One turn moves every row onto another: examples first, then more rows asked:
Q_38: [ 15  39 -43   6   1  20  -6  21 -10 -14 -70   1  40 -16   2 -47   4]
Q_605: [ 37  35 -40 -19  29  20 -10  18 -12   8 -53   5  -3 -21  -6 -63 -10]
Q_147: [ 12  42  22  -3  -2  31  36 -22 -26  27 -15 -17  -2  40 -14 -20  14]
Q_582: [  2  54  46  -1  36  26  48  -6   0  -3 -27  -9   6  18   5 -18  31]
Q_672: [ 19  36 -49   3  -8  35  -4  10 -26 -11 -58   7  35   2  10 -50  -2]
Q_441: [ 33  35 -45  -2  -6  35  -9 -16 -24  -3 -30  22  16  12  18 -41  -3]
Q_757: [  0  48  27   8  13   2  35 -16   5  18 -32 -26  13   3 -33 -10  30]
Q_741: [ 29  39  48 -10  37  27  24  -8 -47   5 -37 -17  -3  38  -1 -32   4]
Q_430: [-11  33  36 -14  23  25  35 -32 -19   1 -10  -9   0  34 -17 -25  -8]
Q_174: [  3  70  42   3  13  23  35 -11 -39  10 -33  -7  25  37  -8 -12  -8]
Q_926: [-25  37  46  -1  27   9  37 -15   4  -5 -27 -15   9  15 -17 -14   9]
Q_565: [ 35  55 -34 -15  38   7 -14   5 -19  -6 -53  12  24 -32 -15 -51 -19]
Q_662: [ 17  30 -57   1  22  -4  -1   3  -1  -7 -59  17  25 -12   7 -18   8]
Q_206: [-13  41  47 -13  27  28  36 -15 -26  -2 -22  -7   1  37  -8 -26 -15]
Q_335: [ -8  31  38 -24  41  16  37  -8  -7  10 -25 -22 -15  10 -32 -38  -7]
Q_754: [ 27  25  36 -10  43   8  21 -17 -14  12 -33 -35  -8   7 -29 -33  29]
Q_682: [ 21  43 -50  -1  19  11  -1   7 -29  -9 -61  29  29  11  25 -22 -15]
Q_690: [ 24  27 -63  -5  11  14   0  -4 -19   0 -49  22  16  11  19 -26  -1]
Q_153: [-22  32  47  -3  25  18  38   0   4   0 -34 -18  -3  23  -9 -20   9]
Q_770: [ 14  41 -34  17   4   6  -8   3  17 -13 -54  11  31 -22   7 -24  24]
Q_550: [ -4  46 -35  -1  -4   3  -1  -9  -1 -24 -41  30  36  19  23 -39 -10]
Q_729: [ 15  33 -49   5  -2  24  -5  17  -7 -11 -66  -1  35 -16   0 -48   9]
Q_973: [ 16  59  40 -18  42  33  46 -22 -26   0 -13  -1   3  26  -2 -30   8]
Q_384: [-10  44  46 -22  49  10  34  -8 -12   0 -29 -17   1   8 -31 -34 -14]
Q_539: [ 12  39 -24  14   7  18  -7  35  10  -9 -73  10  17  -9  24 -29  14]
Q_963: [ 15  41 -45 -29  19   1  -5 -13 -12  -8 -33  20  16   0  -6 -67 -26]
Q_667: [  1  29 -40 -11  14 -10  -3  15  26  -8 -56   7   9 -11  -1 -56   4]
Q_844: [ 20  41 -48   2  -6  30  -6   3 -26 -15 -58   9  44  -2   6 -48  -4]
Q_961: [ 21  46  55  -9  55   4  21   1 -27  -1 -53 -26  10   9 -19 -28  10]
Q_904: [ -3  47 -26  -9  24 -12  -4  25  18 -19 -67  13  24 -12   3 -51  -9]
Q_498: [ 26  39 -51  -7   8  25  -9   8 -23  -7 -60   1  34 -17  -9 -60  -6]
Q_330: [  3  51  43  -1  34  24  48 -12   2   0 -24  -9   4  17   2 -17  36]
Q_158: [ 18  53  38 -19  40  36  47 -22 -24   4 -10  -4  -3  27  -1 -34  13]
Q_310: [ 31  27 -59 -17  32  10   0  15 -18   6 -60  15   5  -4   7 -41 -11]
Q_891: [ 28  55 -29   1   5  32  -9   1 -36 -15 -48  28  31  14  28 -37 -20]
Q_420: [ 15  53  42 -22  56  21  46  -2  -5   7 -29 -17  -6   2 -16 -37  18]
Q_522: [ -1  32 -37  -5  -9  15   0   6   2 -13 -45  23  15  29  30 -47  -4]
Q_389: [ 28  41 -55 -14  37  -1  -4   2 -24  -5 -60  22  25 -14   0 -33 -16]
Q_387: [ 28  37  35  -8  35  14  21 -43 -38   1 -17 -18  10  25 -18 -25  15]
Q_529: [ 15  45 -36 -31  23   9  -5  11 -20  -7 -50  21   9  10   7 -71 -35]
Q_986: [ 12  45  51  11  32   6  24 -22 -19 -11 -38 -19  25  21  -7  -7  26]
Q_519: [ 20  45  29 -21  29  25  36   9 -25  34 -36 -29 -17  18 -31 -42  -3]
Q_318: [ 14  55  42 -21  58  16  45  -9  -5   4 -26 -15  -1  -1 -19 -35  20]
Q_487: [ -3  55  46   6  20  13  37  25  -7  16 -57 -24   5  20 -13 -16  13]
Q_929: [ 17  22  43   6  23  21  25  -6 -13   6 -41 -26  -6  34   3 -18  35]
Q_489: [ 26  40 -48  -9  10  28  -7  17 -24  -7 -64   2  33 -14  -5 -60 -11]
Q_327: [ 16  32 -48   0  25   4   1  28  -6  -4 -75  17  17  -4  20 -24   1]
Q_494: [ 15  67  33 -14  36   4  32 -19 -29  19 -28 -21  16   1 -46 -27  -7]

Q_330 -> Q_158
Q_494 -> Q_757
Q_682 -> Q_389
Where do these go?
Q_387 -> Q_754
Q_891 -> Q_565
Q_667 -> Q_522
Q_430 -> Q_335
Q_489 -> Q_38

